The rows of R fall into 3 groups, which share some directions, and each row is roughly a mix of its group's hidden directions, except some rows that fit no group.
R, 99 rows:
[[ 29 -25  -6  -2   1   3   1  21   9  -5  -9]
 [ 22  11 -15   2  -9   7  33  -6  -8  -5  -6]
 [  1   0  -2 -11 -10  26 -14   9  21   2  24]
 [ 29  -3 -17 -15  13 -16  11   7   8 -12   5]
 [-11  16  -3 -14  11 -13 -23  -6   2  11 -25]
 [-23 -11  18  -1 -12   3   0  11  -8  23  18]
 [  9  -4   2  -7  22  -3 -17 -24  15   9  18]
 [-24  -7  10 -10  -5  10 -15 -12  26   6  10]
 [  1  12   9 -17  -8 -13  22  12  14 -22  11]
 [ 10 -15 -15 -29  -3 -13  -2   4   7   1 -24]
 [-15  27 -17 -11  -2   6 -23   7  -6   2  12]
 [ -6  -9  27   0   2  20  -3  -6 -10  23  15]
 [  2 -20  22  -5  -5  15 -16  14   9  13  17]
 [ -3   3  23  -8  -8  20  10 -29 -11  -3  -6]
 [  1  28 -12 -16 -21   2  -6  20  -8  -7  -1]
 [ -5  10  -8 -13  13 -19   3  19 -27   3 -13]
 [  5  -3   2 -10  22  13  -1  -2  -1  34  15]
 [ -2  -3 -18  13   6 -13 -11  20  20  12  19]
 [ -3  26 -16   0  -6  -6  -4 -13  10 -28  -6]
 [  1 -14  19 -12   2  -4 -17   1  -7  22  25]
 [-19 -28  -2  13  14  -3  12  -8   7  11 -18]
 [ 12 -12  22  19   6  -1   3 -22  -6  17 -13]
 [  1   2 -35  -9  27 -11  -3   4   1   1   5]
 [-16 -15   2  -1   8 -11  15  17   5 -30 -10]
 [ 10   8  28 -20 -12   0  22  -1  -4   4 -15]
 [  0   5 -25  24   7 -10  -3  22  16   6   1]
 [  1  18 -10 -26  -3   1 -21   2  16  -3  18]
 [-18 -11  -8  11  25  -1  -8 -18  -1  21  -8]
 [ 11  12  28 -14 -23   1  -6   4   9 -16   2]
 [  6  13  -3 -29   5 -11 -14   7  17 -20   8]
 [-10   2 -20  10   3  -7  26  -4 -22   3 -18]
 [ -5  -5  30   5  -2   9 -15 -24  11   8  11]
 [  8 -12   4  -8  10  -4  35 -16  10  -1  13]
 [ 13   3  21  -5  -7   0  12   4   2  32 -18]
 [ -7  -6 -23  27  11   4 -21   2   5  11   9]
 [ 23   6  -8   6 -15   2  10  -3 -12  27 -18]
 [-11  17 -25 -24   4  -6 -14  12  10  -5   1]
 [-24  12 -14   5 -15  10 -12  -4   7 -27   0]
 [ 15   7   0 -12  -1 -15  15  20 -10 -12 -26]
 [ -8  13  -3 -10 -23 -15  -6  14  21  -9  17]
 [ 10  12  30 -16  -8  -4  23   5  -9  -1  -9]
 [ 14  -4  -4 -10   7 -25  -5  32 -10   0  -3]
 [ -1 -11  23   4  -3   8   2  -3   8 -23  29]
 [ 17   9  10  -6 -25  16  -7 -10   8  13  19]
 [ 25  16  -8  13   1   4   2   1 -29   3  13]
 [ 10  -1   6   7   9  11 -24 -13   6 -28 -15]
 [  6   9  33   2   1  -6   5  14 -16  12  18]
 [ -2  -5 -15  28  13   8 -21   0 -19   7  -6]
 [-34  -6  12  13   1  -1 -14  -9 -15  -6 -10]
 [ 11  -2   9  18  18 -13   5  -7 -22   5 -23]
 [  4  -1  -9  -2 -30  21   9  14  11 -11  14]
 [-15   9  16   2  22   0  -8 -22 -13  20   3]
 [  6 -11  36   1   6  -5  -2 -10  10 -21   7]
 [  2  -8  16  -5   8 -36  -1  12  -2  18  -1]
 [ -9 -12   7  -1   5  13 -20 -22 -23  -9  16]
 [ -1 -16   2   7   4  11 -22 -14  -6  32   1]
 [ -7 -13  27   3 -25   9   7  -7  15   8 -12]
 [-32  17 -21   6  -8  -2   0  -8  -3 -16  -5]
 [-21   0  20  -5   7   3  -8  -3  -5  29  19]
 [-14  13  14  -5  -3 -10  -3  19  -9 -28 -16]
 [  4 -12 -29   8   9 -11 -19  15   7  15  -8]
 [ 11   4  10  -1 -14  11   3   7   0 -21  33]
 [ 16 -17  11 -11  -5   3 -10  23  18  11  17]
 [  0   4 -19  10  17  -4  -5 -11 -15  27 -17]
 [ -2   4 -11 -10   3 -15   5  15  -4 -37   6]
 [  9   1   2  23   6  -1   6  -8 -27  19 -18]
 [ -7  16 -18 -15   5 -15  -3  19  -5  -9 -24]
 [  6   8  22 -25 -12  -4  24  -1   2 -12  -8]
 [-17  -4 -16  -7 -17 -19  -2  27  13  -2   8]
 [-21  18  -7   2  22 -11   1 -20 -13  12  -5]
 [ 27   3  11  -3  -1   5  28  -7 -12  17   5]
 [  3  -2 -26   7   1   6   2  -7   0  -4 -37]
 [  3 -15  12 -27   1   2 -10 -13 -26 -10  -4]
 [ 12 -11  -7 -16   6   1  -3  -9  29  -1  26]
 [  9  -3 -10   6 -13 -13  -3   8   9 -34 -18]
 [ 10 -18   4  11  17 -15  16  -7  -5   5 -27]
 [ -7   9  12   6  11   7  16 -22 -24  19  -1]
 [ -1   6   6   9   1  14  -9  -3  -9 -11  39]
 [  5  -5 -18  23  15  -7 -20  18 -14   9  -4]
 [ -1 -15  -5 -14   5 -16 -20  13   7   6  28]
 [  3  -7   3   5  11 -35  -6   4  -4 -10 -23]
 [ -6  20   2  -5   6   3  19 -16 -12  27  14]
 [-34  -4   8  -2  -4   4  -5   7  -5  22  18]
 [ 29 -18  12   8   4   2  -6   1  -1 -18 -20]
 [-22 -17 -24  -5  -4   2  17  17  13  -4  -4]
 [ -2  -3   1  -1  11 -10 -15  12 -25 -23  20]
 [  9   7   1 -16  21  -8 -23 -16  14  -1  16]
 [-12   7 -14   1  24  -4  -7  10 -12 -23  20]
 [  9  -1  14   3 -16   6  31  -2 -18  16   6]
 [  5   7 -24   9   0  -6  11  -6  -5 -25 -24]
 [ 17 -16  24   3  19   7   0  -8 -13  18  -5]
 [  5  10 -11 -18  13  -2   0   5  13  27  22]
 [ 12   7   8  -8  -6   1  19   0 -11  -3 -36]
 [  2   9  24 -19  -7 -12  17  12   4 -12  19]
 [  8   3  11 -14  -9   9  16 -14  -7   3 -34]
 [  6  -7  24   9  12  21   2 -20 -19   8  -5]
 [ 22 -21   0   0  12 -20  -8  16   6  -4 -17]
 [  8 -18 -26 -13   6 -16 -17  13   3   4 -13]
 [  6  10   8  10   9 -17   0  31 -15  -8  16]]

One row of each group comes first, with its name. Which group is each row after those in?
[ -2  22   2   7 -25   6  14 -17  -5 -22   0]	<19>
[ 29  -6  21  11  12  -3   2 -16  -6  -5  15]	<37>
[ -4 -10   5  -7  -5   1  -7  -5  25  30  19]	<35>

[ 13   4  -5   5  -3  -3  10  10   8  24 -33]	<35>
[-17  14   7  -7 -14   6  -5  19  -3 -27  14]	<37>
[  8  12 -25  -3 -17  -7   5   8  16 -25  -3]	<19>
[ -1  -6 -23 -19  13  -4  -9 -10  25  16   5]	<37>
[  3 -13  -6  -1 -18   8 -16  20  19 -23   1]	<19>
[  2  -3 -23  19   8  -1  19  13 -26  -1  -2]	<37>
[ 13 -20 -10  11   0  28   5   2  -7 -14 -17]	<19>
[  2  15  18  -7 -14   1  27   1  23   8  -1]	<35>
[  1  -3  -1   8  24 -16 -17 -11  -4 -14 -26]	<19>
